cols: K G U J Z Y S B H
Lobik: +4.97, -3.93, -1.80, +4.32, -1.48, -4.62, +2.90, +2.42, -8.24
Lidav: +4.07, -2.54, -5.15, +2.93, +2.78, -5.70, +1.39, -0.38, -0.49
Dovo: -3.50, +6.09, -0.75, +1.47, -2.03, -2.12, +1.70, -3.01, +6.29
sida: -3.63, +1.60, +8.16, -2.00, -1.65, +7.31, -2.27, +0.33, -4.58
netip: +2.09, -0.48, -2.94, +8.13, +1.50, -2.60, -1.21, +2.66, -1.20
pavu: +2.98, -4.01, +0.74, -0.86, +6.48, -1.99, +0.01, -3.26, -6.99
Zetov: -2.02, +0.24, +4.10, -2.92, -1.47, +6.22, -2.73, +1.39, +0.04
Nuzu: +0.02, -0.44, +2.68, -1.76, +2.42, -2.27, +2.86, -4.22, -6.75
vufi: +0.36, -1.28, -0.30, +2.30, -1.70, +2.68, -2.35, +4.98, +0.39
Zar: -0.15, +1.73, -5.46, +0.68, -1.31, -2.64, +0.53, +0.68, +8.63
Pip: +3.53, -1.01, -2.09, +7.30, +2.74, -1.56, -2.34, +0.54, -1.87
reket: -3.19, +3.42, -3.46, +3.03, -6.52, -0.89, +1.48, +5.73, +7.10
which: +4.97, -3.93, -1.80, +4.32, -1.48, -4.62, +2.90, +2.42, -8.24  Lobik
which: +4.07, -2.54, -5.15, +2.93, +2.78, -5.70, +1.39, -0.38, -0.49  Lidav
down: -0.75, +8.16  U
which: -3.19, +3.42, -3.46, +3.03, -6.52, -0.89, +1.48, +5.73, +7.10  reket
down: -1.48, +2.78, -2.03, -1.65, +1.50, +6.48, -1.47, +2.42, -1.70  Z
down: -4.62, -5.70  Y
down: -0.48, -4.01, +0.24, -0.44, -1.28, +1.73, -1.01, +3.42  G

cols: N A C P L E
lidi: +0.08, -6.59, +7.66, +4.40, +7.70, -3.16
Lanop: +0.08, -6.59, +7.66, +4.40, +7.70, +4.31
Kupu: -2.60, +2.13, +4.85, -0.23, -0.38, +2.82
kekid: -1.26, +4.81, -0.93, -3.53, -5.16, +3.00
num: -0.69, -2.13, +5.74, +5.01, +6.08, -0.94
katam: -1.33, +4.87, -1.04, -3.53, -5.15, +2.96
riti: -1.55, +5.18, -0.74, -3.28, -4.98, +3.26
down: -0.23, -3.53, +5.01, -3.53, -3.28  P
down: -3.53, +5.01, -3.53, -3.28  P
which: -0.69, -2.13, +5.74, +5.01, +6.08, -0.94  num

cols: X V D R
Ralo: +5.73, +6.73, +3.82, +3.23
ladap: -1.10, +1.34, +8.26, -4.10
zal: +1.27, +3.80, +9.74, +1.16
soz: +0.13, +0.52, +6.37, -8.26
rak: +6.88, +3.74, -1.13, -7.18
guvom: +1.27, +3.80, +9.45, +1.68
nazam: +7.17, +6.80, +2.02, +2.17
tafi: +3.34, +4.95, +7.45, +3.28
down: +1.34, +3.80, +0.52  V
down: -4.10, +1.16, -8.26, -7.18, +1.68  R
down: +3.23, -4.10, +1.16, -8.26, -7.18, +1.68, +2.17  R
which: +5.73, +6.73, +3.82, +3.23  Ralo
down: -8.26, -7.18, +1.68  R

cols: kurus Lipu bufa vimal Madom lum Nufam gumig ludet Lufi
dema: +0.71, +0.44, -0.01, +0.82, -0.05, -0.90, +8.68, +4.17, +0.25, -0.79
Lub: +0.87, +0.44, +1.45, -0.82, -0.70, -0.63, +7.32, +4.64, -2.14, -3.10
kidi: -0.93, +0.44, +0.13, +0.97, -0.13, -1.43, +7.53, +7.58, +1.20, -2.46
zuze: +0.71, +0.44, +0.13, +1.36, -1.04, -0.35, +8.68, +4.17, -2.17, -0.06
down: +0.82, -0.82, +0.97  vimal
down: -0.63, -1.43, -0.35  lum
down: -1.43, -0.35  lum
down: +4.17, +4.64, +7.58  gumig
which: -0.93, +0.44, +0.13, +0.97, -0.13, -1.43, +7.53, +7.58, +1.20, -2.46  kidi

cols: boza gaka motok pema golo Luz Vibom fil
vide: -5.59, -5.13, -4.00, -5.06, +6.30, -9.81, -6.12, +2.18
zedop: -7.63, -7.83, -7.27, -3.74, +2.11, +2.27, -1.32, -0.35
Turab: +8.25, +6.05, +6.32, +8.16, -8.06, +6.86, +7.65, -6.52
zazum: -2.42, -4.13, -4.61, -5.19, +3.40, -1.21, -5.72, +3.19
bopi: +3.02, +6.29, +4.89, +5.60, -3.16, -0.18, +3.22, -4.70
sem: +1.89, +2.31, +2.01, -1.63, +4.32, -6.53, -4.83, +4.08
down: -5.19, +5.60  pema
which: -2.42, -4.13, -4.61, -5.19, +3.40, -1.21, -5.72, +3.19  zazum

